In the rows, zero is written as 128.
Where one turn sends some rows of the set: a few examples, then the rows asked
K743: [176 126 137 121 155 120 169 125 129 121 115 149 141 126 144 120 134]
K786: [143 129 114 159 153  95 156 130 127 119 127 127 113 131 134 112 113]
K205: [160 161 125 139 162 140 111 136 114 109  99 130 105 156 140 144 121]
K444: [155 154 119 134 170 135 116 141 110 102  99 119 107 148 138 137 130]
K400: [152 146 127 120 152 115 147 131 139 128 114 123 104 115 105 173 103]
K859: [134 128 143 119 136 133 182 128 120 130 141 107 134 166 136 128 105]
K83: [155 151 163 134 119 131 128 139 121 128 122 129 167 120 114 148 103]
K206: [151 126 143 118 153 134 148 122 132 114 113 164 156 133 154 136 123]
K190: [185 125 137 114 137 115 158 123 101 125 125 135 135 140 133 112 131]
K890: [138 137 149 136 143 146 166 122 135 140 136 109 149 147 147 133  96]
K458: [113 125 129 146 133 113 109 119 124 121 130 145 135 146 152 148  99]
K65: [164 157 124 132 156 135 109 135 112 118 102 131 102 155 139 153 118]
K308: [140 150 116 103 114 111 112 122 103 116 108 135 105 131 111 140 104]
K587: [113 154 140 122 141 144 122 134 102  90 116 116 130 132 104 145 110]
K610: [137 129 142 124 142 145 161 126 130 144 136 118 151 159 137 142  87]
K416: [107 125 142 106 147 102 143 139 103 148 123 127 131 141 153 124 110]
K140: [113 141 126 110 151 127 139 136 127 102 113 119 123 120 111 170 114]
K537: [112 136 147 124 150 110 148 140  95 140 122 122 132 143 148  97 109]
K623: [145 169 148 144 132 139 126 123  95 111 126 119 117 135  91 129  97]
K684: [137 124 138 114 137 135 167 128 120 140 139 114 143 172 131 138  91]
K286: [129 117 126 135 123 103 107 124  94 128 136 121 127 153 134 130  99]
K527: [121 132 121 162 152 107 136 125 145 113 123 148 124 133 151 133 108]
K991: [167 165 139 141 140 122 140 120 120 131 124 122 101 129  96 147  94]
K732: [147 166 119 132 138 116 137 120 126 102 103 126 106 103 124 117 120]
K246: [165 138 146 116 124 120 137 151 116 132 123 136 154 136  93 147  92]
K569: [170 122 145 106 122 128 135 122  87 124 129 139 145 156 134 120 123]
K735: [143 121 115 144 136  93 135 126  98 126 134 110 114 146 122 105 109]
K719: [157 147 116 124 164 127 119 142 108 110  99 115 103 149 139 147 129]
K306: [155 133 140 112 125 109 167 157 117 116 121 138 134 142  94 142 112]
K237: [144 155 112 111 122 105 133 123 105 102 107 120  94 120 112 125 124]
K776: [119 132 147 118 146 101 147 134 117 162 121 140 123 143 156 139 101]
K104: [141 152 169 138 121 130 151 141 125 106 123 129 152 116 125 148 125]
K519: [135 138 150 131 137 140 181 122 128 127 142 104 138 151 144 127 107]
K314: [163 148 117 124 159 125 112 140 108 116 101 122  98 156 140 156 124]
K766: [131 145 152 136 153 106 154 129 121 161 124 146 120 141 152 119  94]
K764: [144 142 155 121 124 115 177 149 123  97 121 135 134 129 112 146 131]
K846: [138 167 122 135 139 127 118 118 136 111  99 145 121 104 127 131 105]
K17: [148 122 150 108 129 140 125 119 108 117 121 161 157 152 146 139 118]
K336: [137 156 117 117 127 127 101 119 123 117 103 152 119 124 120 147  92]
K34: [127 149 153 140 154 112 150 134 105 149 125 136 123 143 145  94 104]

K859 moves to K610
K743 moves to K569
K336 moves to K732
Now these:
K34 moves to K416
K786 moves to K286
K140 moves to K991
K205 moves to K719
K83 moves to K764

Where one turn sends some rows of the set: a few examples, then the rows asked
K477: [130 133 112 130 105 102 118 142 101  96 115 146 137 128 155 108 128 131
 122]
K61: [ 99 105 128 119 114 104 144 121 105 115 125 113 119 142 127 120 146 114
 132]
K952: [141 138 154 156 137 128 132 123 144 140 154 132 135 140 132 158 142 145
 120]
K552: [117 126 130 105  97 142 142 164 123 142 120 136 126 136 131 138 107 145
 116]
K471: [ 96 116 130 135 124 125 125 124 153 116 121 141  98 127 127 134 138 154
 146]
K893: [130 124 153 149 127 138 138 135 137 102  97 135 133 138 133 159 128 152
 149]
K80: [150 147 126 135 110 114 111  96 129 120 111 115 119 138 132 131 103 128
 119]
K245: [149 121 136 136 164 126 113 134 105  88 135 145 131 118 145 124 129 114
 126]
K819: [125 113 114 176 108 123 119 119 140 127 111 121 149 115 116 134 134 121
 135]
K556: [115 134 138 124 123 137 133 139 122 135  95 121 131 112 129 100  93 134
 113]
K407: [114 121 133 125 132 133 126 132 149 134 171 117 142 111 134 117 129 135
 160]
K257: [142 134 135  97 127 134 104 137 119 128 169 146 116 113 134 121 136 127
 129]
K474: [112 127 127 130 100 120 161 112 136 124 132 143 149 104 150 138 110 146
 141]
K37: [127 143 141 132 123 128 134 130 114 137 109 140 135 120 132  88 158 134
 153]
K377: [131 105 123 112 118 147 127 115 120 133 175 115 119 130 141 126 126 117
 149]
K57: [114 125 159 157 128 146 123 160 138 128 138 148 143 128 144 147 119 131
 111]
K150: [154 111 132 145 121 121 133 137 116 124 156 112 136 144 124 150 137 128
  89]
K292: [137 153 120 140  90 103 135 134 134 133 138 127 139 156 124 143 121 138
 130]
K219: [132  69 134 130 118 125 128 130 115 125 101 132 137 121 133 147 104 127
 131]
K895: [130 117 112 108 106 127 142 108 137 163 123 127 129 124 126 147 140 113
 120]
K967: [135 127  97 128 133 119 104 144 123 139 106 156 112 132 133 116 137 144
 115]
K217: [129 147 128 127 129 126 125 133 106 125 179 145 130 114 134 102 128 131
 136]
K661: [150 120 102 148 155 137 119 126 151 115 130 118 133 120 136 130 119 109
 116]
K992: [157 122 138 107 117 127 123 110 101 115 115 135 113 128 141 120 145 158
 147]
K388: [124 115 114 136 155 142 118 135 117 103 125 116 154 115 158 134 104 109
 120]
K239: [137 112 132 138 124 133 156 139 110 123 100 105 135 149 109 135 150 119
 123]
K877: [140 129 117 145 164 143 109 136 111 103 131 135 127 106 124 119 149 119
 114]
K557: [130 113 163 124 114 154 154 148 112 123 145 120 140 124 142 138 136 121
  99]

K556 moves to K471
K661 moves to K377
K257 moves to K245
Now these:
K219 moves to K474
K292 moves to K239
K477 moves to K37
K952 moves to K150

